One turning vector, and how many steps it has turned:
The counts run from 0 to 114.
[195 170 138 117 113 118  97 120 143 132  96  89 103 109 159 176  95 161
 112 123 112 114 188 130 126 136 108 126 135  97 123 159 140 120 125 141
 136 110 140 155 113 177 126 118 110 193 133 132  87 169  84 129 138 153
 138 171 136 161  71]	5
[181 158 116 123 147 104 162 136 152 121  94 122 121 124 138 162 111 145
  94 151 117 112 221 163 102 124 103 157 128 107  91 142 141 145  91 125
 148 123 109 162 116 156 123 111  90 180 146 146 108 175  87 134 137 120
 122 133 115 114 131]	74
[209 156 115 102 120  91 144  84 138 131  90 108  88 113 119 184 127 120
  88 139 105 105 198 142 133 111 129 112 140 145  93 131 150 137 120 120
 135 127 127 143 130 150 126 156  84 169 112 128 115 138 103 155 107 108
 134 160 110 174 111]	35
[151 185 139 104 165  96  97 104 109 124  99 116 103 129 108 158 118 141
 104 118 127 139 197 145 118 182 122 140 147 100  62 138 147 148 132 148
 113  91 131 129 110 197 115  91  94 149 104 126  68 134  96 147 107 124
 109 137 132 160 118]	38
[183 159 125 100 132 112 109 111 130 147  71  77 103 122 138 188 116 146
 105 134 112 145 172 145 136 114 111 128 148 118  95 143 137 151 106 128
 135 115 132 147 114 190  99 133  75 181 100 133 117 146  93 152 115 145
 114 170 139 169  70]	90
[188 110 162 110 135 123 118 110 115 139  71  82 120 119 149 149 118 157
 100 148 102 102 183 136 119 115 140  97 151 105 109 145 170 148 105 113
 121 103 118 166 112 157 106 119  98 158 117 136 108 145  87 180 134 137
 139 129 171 153 132]	29
[207 130 127 101 130 118 108 120 168 120 106 112  80 117 155 176 124 156
 101 138 124 117 179 126  89 140 108 147 113 103 112 136 144  99 105 151
 142 117 130 143 105 171 135 115 113 185 130 152  77 156  83 133 136 133
 136 134 153 147 137]	18
[204 159 135 107 136 126 108 117 136 126  77 109  91 121 131 178 108 120
 102 152 130 125 174 142 112 150 116 101 134 137  56 138 139 118 149 130
 135  98 116 121 103 162  97 122  74 144  81 143 124 135  96 163 107 118
 135 165 135 173 140]	10
[188 143 140 139 110  98  98  83 147 126  85  88  94 114 122 171 120 156
 107 118 120 101 188 126  95 117 122 125 150  87 107 155 142 124 123 144
 122 114 144 168 111 156 147 136 118 185 162 132  79 172  83 145 117 157
 151 132 131 137  84]	59
[169 133 153 109 117  93 112  97 155 127  84 111  89 120 129 153 130 132
 101 124 117  99 196 140  81 113 104 128 117  96  96 125 154 120 116 133
 144 133 127 160 111 172 141 129 137 189 155 162 102 179  73 143 118 149
 131 146 123 125 124]	86
[167 161 131 132 147  92 130 114 141 113  99 108 125 126 110 120 106 127
 114 162 120  96 206 150 118 203 113 111 144  89  54 119 132 166 115  96
 113 124 115 144  95 156 140 144 101 169 133 148  77 181  86 122 130 123
 138 119 140 144 132]	14
[191 130 154 105 151 118 103 120 179 132  84  87 100 123 149 152 113 131
  94 140 122 119 156 147  95 147 122 126 118  82  88 145 139 119 124 133
 136  98 105 132  96 187 117 118 123 153  76 139  89 154  78 160 129 145
 120 143 151 170 140]	97
[174 136 128  95 148 126 106  89 125 152  63  66 104 112 139 142  94 127
 109 152  97 118 174 128 130 141 109  95 134 111 102 134 149 146  93 105
 117  98 130 165 108 180 112 128 113 168 126 129 109 177  85 151 114 134
 153 166 151 143 127]	3
[190 154 131 104 130 127  97 101 128 162  77  69 100 111 156 171  89 143
 116 142  88 112 177 113 120 145 106 110 140 114 117 147 148 134 112 126
 122 100 139 159 104 177 131 124 109 182 130 113 108 168  81 147 138 135
 142 186 146 167  86]	4
[225 144 124 115 103 127 144 113 165 121  75  85 105 128 134 190 114 121
 105 162 121  99 174 141 132 136 106 134 138 120  87 138 126 136 107 121
 146 130 139 154 141 140 119 135  57 182 134 148 106 170  96 136 121 122
 149 130 128 153 121]	102
[172 136 173 111 132 127 129  88 125 117  78  89 112 120 137 171 119 114
 107 134 115  77 180 139 103 140 131  86 157 110  66 132 157 134 138 110
 130 120 137 117 123 153 129 139  85 141 107 150  99 175  82 177 117 106
 141 132 116 160 160]	95
[152 149 173 108 126 103 138  93 116 102  75  95 112 109 116 149 103 110
 113 133 129  96 198 145 108 148 121 104 145 106  54 132 155 138 154 114
 112 109 137 118 120 154 117 133  78 162 139 143 108 177  81 154 123 123
 152 126 102 144 136]	94
[199 149 108 118 138  92 125 139 116 138  99 127 115 129 138 177 107 151
 102 165 114 115 206 143 127 129  97 108 148 158  75 151 152 145 121 110
 138 126 108 163 114 150 103 160  53 156 137 125 130 151 102 160 130  99
 132 159 159 141 117]	22
[211 115 128 109 131 130 102 110 153 128 101  81 102 110 159 192 122 142
 102 156 122  80 159 115  93 141 121 119 125 109 109 132 141 105 104 151
 143 108 134 139 135 176 142 129  92 176 125 153  88 155  85 149 136 128
 138 137 160 160 140]	17
[164 129 131 103 152 100 122  88 133 138  89  69 107 137 128 160 117 105
 104 153 115  81 173 145 102 154 127 102 146  94  66 112 150 141 117 113
 127 102 127 138 127 177 137 125 110 134 109 142  79 173  75 135 102 113
 165 135 116 158 172]	69
[143 166 157 130 127  96 128 102 128  96  93 123 104 116 101 162 115 139
 110 121 127 126 203 157 115 165 103 106 139 100  52 124 138 147 163 120
 106 123 135 114 117 153 136 105  91 173 133 147  93 174  70 137 110 123
 135 131  97 154 114]	93
[163 124 138 112 132 110  83  87 138 140  85  98  80 123 113 143 102 138
 120 136 118 103 177 111  91 142  98 105 136  95  90 129 135 111 116 117
 123 115 130 139 105 162 145 147 123 192 171 146  87 183  80 144  99 148
 145 141 155 122 119]	112
[200 131 120 122 156 141 106  94 172 129  90  81 100 119 164 190 108 147
 104 123 130 120 174 129 105 150 129 123 151  95  97 140 144  83 110 140
 135  90 125 145 102 171 142 111 115 163 113 133  78 167  93 140 120 150
 162 139 157 153 123]	71
[197 154 123  90 145 101 127 115 125 113  76 154  89 128 112 156 111 148
 103 133 125 137 214 144 116 140  90 150 122 112  78 146 155 112 103 141
 128 119 110 155 101 140  99 116 117 180 151 159 116 146 102 135 122 130
 129 132 158 102 135]	20
[187 139 126 103 122 112 138  94 140 141  63 104  85 126 116 161  95 124
  96 134 112 119 211 153 126 102 110  98 113 131  97 122 151 123 125  97
 130 129 115 166 104 149 100 135 113 185 119 122 137 161  81 133 111 113
 158 179 125 131 115]	88
[190 157 122 121 119  94 113  99 118 132  85 117  76 113  89 146 113 131
 112 126 103  96 210 129  90 121  94 124 131 103  86 141 138 126 132 141
 117 115 138 168 103 140 112 127 122 184 152 137 110 174  83 151 110 136
 135 142 108 131 117]	33
[185 177 160 104 107  88 145 121 127  98  78 123  96  97 102 165 118 113
 104 134 122 110 200 144 114 124  99 141 117 111  89 142 143 150 127 138
 115 128 144 147 125 150 124  95  90 188 151 157  99 174  91 130 134 125
 112 130  97 143 113]	7
[145 128 130 119 152  99  94 115 127 152  92  80 120 144 130 140 118 146
 113 169  93 110 185 147 113 134 116 110 137 102  94 128 150 181 105 100
 127 121 122 168 107 204 107 119 118 156 116 129  95 159  72 161 112 124
 123 138 161 148 133]	56
[211 139 132  97 133 107 119 123 159 111  99 144  81 117 130 167 118 159
  88 135 133 139 192 126 109 136 101 154 117 102  96 118 147 100 113 154
 131 117 106 149  97 156 112 109 118 185 145 156  92 157  99 131 130 141
 130 128 154 120 134]	19
[170 141 113 119 122  88 105 135 129 105  99 109 121 142 108 206 114 147
 109 170 124 134 180 157  98 127  86 134 127 124  81 133 136 156 130 144
 128 129 134 140 142 177  94  82  64 156 146 141  95 149  83 141 106 124
 142 125 129 162 134]	50
[195 141 160 140 124 110 142 112 150 107  83 115 127 118 126 146 127 120
 117 155 118  69 190 145  94 157 136 101 166  88  73 148 140 139 144 122
 123 113 122 144 108 152 129 148  93 148 131 147  87 161  88 169 143 123
 138  92 137 159 138]	41
[169 108 152 125 114 101 105 116 158 118  79 102 104 131 144 161 117 151
 117 122 124 110 173 151  76 122 105 124 122  82  97 138 142 134 127 142
 139 122 132 155 105 181 132 119 125 182 155 164  77 172  66 146 133 180
 118 128 135 138 103]	85
[168 113 151 139 102 123  98 133 161 126  93  88 119 126 155 172 110 164
 119 141 132 104 159 143  91 133 117 102 134  79 110 145 143 133 136 117
 138 121 130 156 123 184 138 122 108 163 134 144  86 174  64 161 142 154
 140 138 157 162 102]	84
[194 140 109  98 115 101 121 114 152 119  85  74 102 121 129 210 126 123
  98 157 135 132 155 122 116 123 108 140 129 130  88 126 137 131 110 142
 148 111 139 131 155 177 116 120  54 172 130 161 106 162  92 138 107 123
 118 135 135 160 125]	103
[179 140 105 125 120 109 121 127 142 119  81 103 109 143 122 208 107 119
 122 170 128 119 166 158  90 111  86 133 143 145  66 139 116 129 130 134
 147 114 125 152 132 153  94 130  62 161 129 130 137 163  78 152 119 125
 148 148 134 146 143]	76
[163 126 174 120 129  85 106  97 170 127  97 125  79 137 126 132 147 125
 107 119 130 100 190 141  89 143 128  94 134  97  77 129 150 145 135  97
 135 149 119 128 108 173 148 166 127 173 117 174  88 159  78 162 109 140
 112 136 145 149 105]	0
[192 159 128 105 117  97 128  88 119 133  87 115  73 118 116 172 121 116
  99 131 112  77 212 132 112 113 115 113 141 136  98 143 143 134 132 128
 128 122 140 163 117 132 126 157  99 187 142 134 117 165 103 148 113 113
 155 154 104 147 107]	34
[210 159 116 122 131  86 150 120 140 121  99 106 116 128 135 185 119 157
  99 163 115 109 199 155 139 130 129 128 138 123  90 143 157 140  89 118
 140 137 114 170 128 146 127 135  67 175 142 139  98 151 106 141 135 103
 128 133 141 149  91]	48
